dugaf: [164 105 137 160]
gon: [147 151 130 108]
nunu: [120  47 109 120]
Fena: [152 164 134  80]
loc: [151] -> gon, 1
at: [164 105] -> dugaf, 0
loc: [134] -> Fena, 2
at: [134  80] -> Fena, 2
at: [152 164] -> Fena, 0
at: [147 151 130] -> gon, 0

gog: [206 158 131 124 124 158 158 157]
veb: [134 133 134 106 130 134 106 134]
muvap: [129 135 122 121 133 137 125 128]
legi: [108 112 162 178 125 118 112 129]
at: [158 131 124 124 158] -> gog, 1
howmany gog: [159] -> 0
howmany veb: [134] -> 4
loc: [178] -> legi, 3
howmany muvap: [128] -> 1

dip: [112 154 135 125 127]
Toz: [131 151 135 120 161]
Befuz: [122 120 133 137 121]
niz: [ 76 142 161 136 166]
feba: [ 82 122 159 147 145]
pim: [119 154 135 125 127]
Duba: [134 144 137 121 127]
Nupi: [113 112 111 159 150]
dela: [113 112 162 159  40]
loc: [144] -> Duba, 1
loc: [151] -> Toz, 1
loc: [76] -> niz, 0
howmany pim: [119] -> 1
loc: [133] -> Befuz, 2
howmany Duba: [120] -> 0

Bina: [130 127 127 116 125 112 125 110 142 168 129 107 137 123 127 140 155 138
 100 121 117 132 158 147 149 122 134 158 160 136  93 135 116 137 134  97
 116 136 117]
Vite: [145 127 117 131 121 117 108 124 118 180 138 140 134 143  99 113 170 143
  63 125 114 142 145 158 148 123 123 189 181 153  46 132 115 136 167  96
  93 172  62]
gudon: [138 148 112 133 112 120 116 102 123 144 133 134 131 149 114 113 145 139
  93 132 117 143 136 147 146 117 132 156 169 141  65 149 145 137 167  94
  97 150  95]
feg: [136 140 122 129 128 129 127 111 125 123 136 123 127 131 121 122 128 132
 131 122 126 121 132 133 122 118 124 125 135 124 120 120 129 145 131 121
 118 135 137]
muz: [143 133 124 135 101 127 114 119 117 173 122 127 134 136 123 114 154 142
 108 124 131 136 124 149 132 119 128 166 163 138  75 131 122 141 143 106
 101 158 111]
Pagor: [137 134 113 131 125 144 107 115 113 168 133 145 131 147 108 116 165 144
  88 129 107 142 139 167 155 113 122 192 182 152  47 144 120 136 163  86
 100 175  71]
delir: [131 135 122 122 122 122 121 106 131 138 128 127 126 132 128 106 130 121
 110 121 118 135 133 140 144 123 129 131 140 126 111 138 130 131 135 106
 107 138 125]
Tegek: [137 123 128 126 120 125 125 114 136 167 133 124 136 129 126 131 152 139
 105 123 115 132 132 143 141 115 128 163 162 139 100 135 119 139 141  98
 113 138 109]
masif: [134 132 126 116 121 114 126  95 144 165 126 122 137 125 129 132 146 134
  99 114 108 132 141 141 156 124 136 172 167 131 101 129 124 141 135  73
 102 138 115]
gel: [146 135 116 136 111 130 114 112 111 153 136 138 126 134 107 119 166 154
 100 130 123 131 125 159 141 113 125 163 157 150  46 143 125 139 146  95
 102 165  80]
rogi: [131 121 126 131 117 123 116 116 120 146 127 134 128 146 116 112 144 138
 103 128 127 142 134 151 144 128 132 152 166 136  83 140 136 131 150 104
 104 160  99]
[146 135 116 136 111 130 114 112 111 153 136 138 126 134 107 119 166 154
 100 130 123 131 125 159 141 113 125 163 157 150  46 143 125 139 146  95
 102 165  80] -> gel
howmany muz: [143] -> 2
[131 121 126 131 117 123 116 116 120 146 127 134 128 146 116 112 144 138
 103 128 127 142 134 151 144 128 132 152 166 136  83 140 136 131 150 104
 104 160  99] -> rogi
at: [144 123 129 131 140 126 111 138 130 131 135 106] -> delir, 24
at: [131 122 126] -> feg, 18
howmany delir: [105] -> 0
howmany Bina: [158] -> 2

vozed: [156 169 176 156 167 180 178 162 143]
buso: [169 144 166 179 168 179 143 208 176]
nizav: [169 144 166 179 168 179 147 141 186]
mumat: [161 170 170 170 178 178 170 178 155]
howmany mumat: [170] -> 4
howmany nizav: [144] -> 1

Rul: [130 214 157  58  44 126 186 132 154 129 164 103 185 122]
fezi: [108 144 162 108 133 162  85 157  97 102 198 108 171 156]
lakep: [145 145 108 159 104 145 143  96  74 145 119 172 114 116]
at: [159 104 145 143  96  74 145 119] -> lakep, 3
loc: [130] -> Rul, 0
loc: [58] -> Rul, 3
at: [108 159] -> lakep, 2
howmany fezi: [108] -> 3
howmany lakep: [145] -> 4

nipif: [139 127  99 181  66  99]
sakib: [110 125 109 151  51 100]
pipu: [132 117 155  87 137 135]
bul: [141 117 117 119 132 102]
lifa: [143  75  89 189  46 106]
med: [110 125 109 151  67 134]
loc: [155] -> pipu, 2
howmany bul: [117] -> 2
loc: [51] -> sakib, 4

